[[ 3.95  5.69  2.51]
 [ 3.73  1.90  2.89]
 [-3.58 -3.32 -1.55]]
|
[[5.69 2.51]
 [1.90 2.89]]

[[-4.83  2.80  3.04]
 [-3.55 -1.00  3.86]]
|
[[ 2.80  3.04]
 [-1.00  3.86]]

[[-2.94 -2.92 -0.80  2.61]
 [ 0.98 -3.32  3.47  5.35]]
|
[[-2.92 -0.80]
 [-3.32  3.47]]

[[-2.92 -2.41  3.76]
 [-1.55 -3.78 -3.85]
 [-2.03 -4.49 -4.31]]
|
[[-2.41  3.76]
 [-3.78 -3.85]]

[[-3.12 -0.98  3.01  1.74 -3.94]
 [-0.69  5.49 -2.14  4.89 -5.71]
 [ 3.67 -0.20 -4.81  3.72 -3.19]]
|
[[-0.98  3.01]
 [ 5.49 -2.14]]

[[-1.95 -0.11 -4.73  3.50]
 [ 0.17 -2.20 -4.82  0.58]
 [ 0.11 -2.68 -4.55  0.64]
 [ 0.77 -2.56 -4.96 -0.25]]
|
[[-0.11 -4.73]
 [-2.20 -4.82]]

[[-3.81 -2.73 -1.39 -0.62]
 [-3.81  1.94 -1.69 -0.62]
 [-4.25  1.49 -0.39  1.35]
 [-3.81  1.49 -2.09 -1.17]
 [-3.81 -1.66 -4.65 -3.28]]
|
[[-2.73 -1.39]
 [ 1.94 -1.69]]

[[-4.93  4.37 -1.04 -0.64 -2.90]
 [-3.82  1.77 -1.68 -0.65 -1.71]]
|
[[ 4.37 -1.04]
 [ 1.77 -1.68]]

[[ 1.12 -3.11 -4.70  2.88]
 [-4.16  0.63  3.58  1.39]]
|
[[-3.11 -4.70]
 [ 0.63  3.58]]
---
[[ 1.06 -0.50  1.11 -0.78 -0.56  3.39  5.82 -1.75 -3.18 -1.05]
 [-3.21  4.07  1.35 -2.47 -0.77  1.73 -2.07 -0.20  0.60 -2.28]]
|
[[-3.21  4.07  1.35 -2.47 -0.77  1.73 -2.07 -0.20  0.60 -2.28]
 [ 1.06 -0.50  1.11 -0.78 -0.56  3.39  5.82 -1.75 -3.18 -1.05]]

[[-4.18  1.33  3.07  0.23 -3.75 -1.58  0.06  1.41 -0.09]
 [-1.07  0.59 -0.19  3.32 -1.48  2.24  2.06  0.25  2.13]
 [ 1.74 -2.59  0.05  0.77  1.83  1.98 -2.53 -2.72  0.97]
 [ 1.40  0.34 -3.38  0.55  1.87  1.36 -1.37 -3.24  2.57]
 [-4.83 -2.16 -3.35 -1.32 -4.22 -1.73 -3.80 -0.85 -0.86]]
|
[[-4.83 -2.16 -3.35 -1.32 -4.22 -1.73 -3.80 -0.85 -0.86]
 [ 1.40  0.34 -3.38  0.55  1.87  1.36 -1.37 -3.24  2.57]
 [ 1.74 -2.59  0.05  0.77  1.83  1.98 -2.53 -2.72  0.97]
 [-1.07  0.59 -0.19  3.32 -1.48  2.24  2.06  0.25  2.13]
 [-4.18  1.33  3.07  0.23 -3.75 -1.58  0.06  1.41 -0.09]]

[[ 0.64 -3.15  0.58  0.48 -4.16]
 [ 3.47 -2.52 -4.82  0.16 -1.55]
 [ 0.29  3.40  2.63 -3.22 -0.15]
 [ 0.67 -0.66  0.35 -0.56 -1.78]
 [ 3.63 -2.09 -4.87 -0.17 -1.33]
 [ 1.79 -4.18 -3.77  2.07 -1.97]]
|
[[ 1.79 -4.18 -3.77  2.07 -1.97]
 [ 3.63 -2.09 -4.87 -0.17 -1.33]
 [ 0.67 -0.66  0.35 -0.56 -1.78]
 [ 0.29  3.40  2.63 -3.22 -0.15]
 [ 3.47 -2.52 -4.82  0.16 -1.55]
 [ 0.64 -3.15  0.58  0.48 -4.16]]

[[ 0.84  0.07 -0.28  1.10 -1.61 -0.20  0.24  3.33]
 [ 1.05 -4.53 -0.66 -0.08  1.70 -2.58 -0.13 -0.08]
 [ 1.41 -0.40 -3.19 -0.59  1.55  0.09  1.54 -2.53]
 [ 0.38 -0.20 -2.22 -1.25 -1.82  0.51 -0.07 -3.26]
 [ 2.94  3.35 -0.41  0.94  1.00  1.46 -1.92  0.94]]
|
[[ 2.94  3.35 -0.41  0.94  1.00  1.46 -1.92  0.94]
 [ 0.38 -0.20 -2.22 -1.25 -1.82  0.51 -0.07 -3.26]
 [ 1.41 -0.40 -3.19 -0.59  1.55  0.09  1.54 -2.53]
 [ 1.05 -4.53 -0.66 -0.08  1.70 -2.58 -0.13 -0.08]
 [ 0.84  0.07 -0.28  1.10 -1.61 -0.20  0.24  3.33]]

[[ 0.93 -2.11  1.68 -0.31 -0.11 -2.60 -1.78 -2.21 -0.28 -0.76]
 [ 0.60  0.95  1.28  0.46  0.48  0.66 -0.13 -0.04 -0.27 -0.08]
 [-0.83  1.35  0.25 -0.42  0.46  0.02  1.86  0.99  0.42  0.21]
 [-0.16 -1.12 -0.79  0.39 -0.35  1.34 -3.52 -4.35  0.22 -0.24]
 [ 0.56  0.36  1.09 -1.07  0.33 -1.09  3.23  1.54  0.18 -0.87]
 [-0.76 -0.84  1.40  0.64 -0.52  0.71 -0.81  0.06  0.09  1.14]
 [ 0.70  1.01  0.71 -0.15 -1.20 -1.03 -4.97  1.15  0.21  0.20]
 [-0.47 -0.37 -1.51  0.39  0.03 -0.41  2.04 -2.08  0.43  0.16]
 [-1.22  0.73  0.15  0.96  0.45 -4.47  0.20  0.49  0.93  0.54]]
|
[[-1.22  0.73  0.15  0.96  0.45 -4.47  0.20  0.49  0.93  0.54]
 [-0.47 -0.37 -1.51  0.39  0.03 -0.41  2.04 -2.08  0.43  0.16]
 [ 0.70  1.01  0.71 -0.15 -1.20 -1.03 -4.97  1.15  0.21  0.20]
 [-0.76 -0.84  1.40  0.64 -0.52  0.71 -0.81  0.06  0.09  1.14]
 [ 0.56  0.36  1.09 -1.07  0.33 -1.09  3.23  1.54  0.18 -0.87]
 [-0.16 -1.12 -0.79  0.39 -0.35  1.34 -3.52 -4.35  0.22 -0.24]
 [-0.83  1.35  0.25 -0.42  0.46  0.02  1.86  0.99  0.42  0.21]
 [ 0.60  0.95  1.28  0.46  0.48  0.66 -0.13 -0.04 -0.27 -0.08]
 [ 0.93 -2.11  1.68 -0.31 -0.11 -2.60 -1.78 -2.21 -0.28 -0.76]]

[[-4.05  2.00  0.98 -3.61 -3.15  2.34  2.07]
 [-2.42 -1.64  2.16  0.98 -1.44 -3.33  1.63]
 [-2.45  3.32  1.10 -0.02  0.41 -0.08 -4.28]
 [ 2.97  0.07  0.02 -1.27  1.73  1.95  1.14]
 [-5.17  0.68  1.80 -1.94 -3.69 -0.56  2.07]
 [-4.83 -0.21  2.13 -0.87 -3.26 -1.75  2.00]]
|
[[-4.83 -0.21  2.13 -0.87 -3.26 -1.75  2.00]
 [-5.17  0.68  1.80 -1.94 -3.69 -0.56  2.07]
 [ 2.97  0.07  0.02 -1.27  1.73  1.95  1.14]
 [-2.45  3.32  1.10 -0.02  0.41 -0.08 -4.28]
 [-2.42 -1.64  2.16  0.98 -1.44 -3.33  1.63]
 [-4.05  2.00  0.98 -3.61 -3.15  2.34  2.07]]

[[ 1.47  1.10 -2.25 -2.01  1.73  1.42  1.10 -0.11  0.64  0.59  0.30  0.06
   0.07  1.37  0.05  2.77]
 [-0.43  0.41 -1.52  1.49  1.84 -0.34  1.26 -1.47  4.98 -0.24 -1.64  0.04
   2.06  2.72  0.21 -0.37]
 [-0.36  0.33  0.50  0.36  0.00 -0.68 -1.14  0.73 -0.92 -0.30 -0.08  1.14
   0.51  0.62  0.58  0.12]
 [-0.80  0.36  0.82 -1.30 -0.63  0.90  0.45  1.13  2.86  1.60 -0.81 -0.28
   0.97 -0.29  1.24  0.44]
 [-0.72 -0.37 -0.26  0.84 -1.77  2.12  0.56  0.61 -0.38  0.21  0.27  0.90
  -0.67 -0.43 -1.22 -0.55]]
|
[[-0.72 -0.37 -0.26  0.84 -1.77  2.12  0.56  0.61 -0.38  0.21  0.27  0.90
  -0.67 -0.43 -1.22 -0.55]
 [-0.80  0.36  0.82 -1.30 -0.63  0.90  0.45  1.13  2.86  1.60 -0.81 -0.28
   0.97 -0.29  1.24  0.44]
 [-0.36  0.33  0.50  0.36  0.00 -0.68 -1.14  0.73 -0.92 -0.30 -0.08  1.14
   0.51  0.62  0.58  0.12]
 [-0.43  0.41 -1.52  1.49  1.84 -0.34  1.26 -1.47  4.98 -0.24 -1.64  0.04
   2.06  2.72  0.21 -0.37]
 [ 1.47  1.10 -2.25 -2.01  1.73  1.42  1.10 -0.11  0.64  0.59  0.30  0.06
   0.07  1.37  0.05  2.77]]

[[-0.84  1.07  1.75  2.40 -0.14 -3.26 -0.27  1.17]
 [ 0.80 -0.34 -1.87 -1.08 -0.02  0.87 -0.08 -0.74]
 [-0.32  0.32  0.67  0.75 -0.04 -0.95 -0.05  0.39]
 [-1.48  1.55  3.13  3.52 -0.17 -4.57 -0.35  1.83]
 [ 1.37 -0.31 -3.18 -1.33 -0.14  0.52 -0.30 -1.09]
 [-1.22  0.70  2.81  1.88  0.03 -1.82  0.03  1.22]
 [ 0.79  0.07 -1.89 -0.36 -0.14 -0.50 -0.33 -0.51]]
|
[[ 0.79  0.07 -1.89 -0.36 -0.14 -0.50 -0.33 -0.51]
 [-1.22  0.70  2.81  1.88  0.03 -1.82  0.03  1.22]
 [ 1.37 -0.31 -3.18 -1.33 -0.14  0.52 -0.30 -1.09]
 [-1.48  1.55  3.13  3.52 -0.17 -4.57 -0.35  1.83]
 [-0.32  0.32  0.67  0.75 -0.04 -0.95 -0.05  0.39]
 [ 0.80 -0.34 -1.87 -1.08 -0.02  0.87 -0.08 -0.74]
 [-0.84  1.07  1.75  2.40 -0.14 -3.26 -0.27  1.17]]

[[3.95 3.28]
 [4.05 3.32]
 [3.46 3.15]
 [4.33 3.40]
 [3.37 3.11]
 [3.19 2.95]
 [4.02 3.30]
 [3.58 3.19]
 [3.48 3.15]
 [3.19 2.93]
 [3.90 3.28]
 [3.50 3.17]]
|
[[3.50 3.17]
 [3.90 3.28]
 [3.19 2.93]
 [3.48 3.15]
 [3.58 3.19]
 [4.02 3.30]
 [3.19 2.95]
 [3.37 3.11]
 [4.33 3.40]
 [3.46 3.15]
 [4.05 3.32]
 [3.95 3.28]]
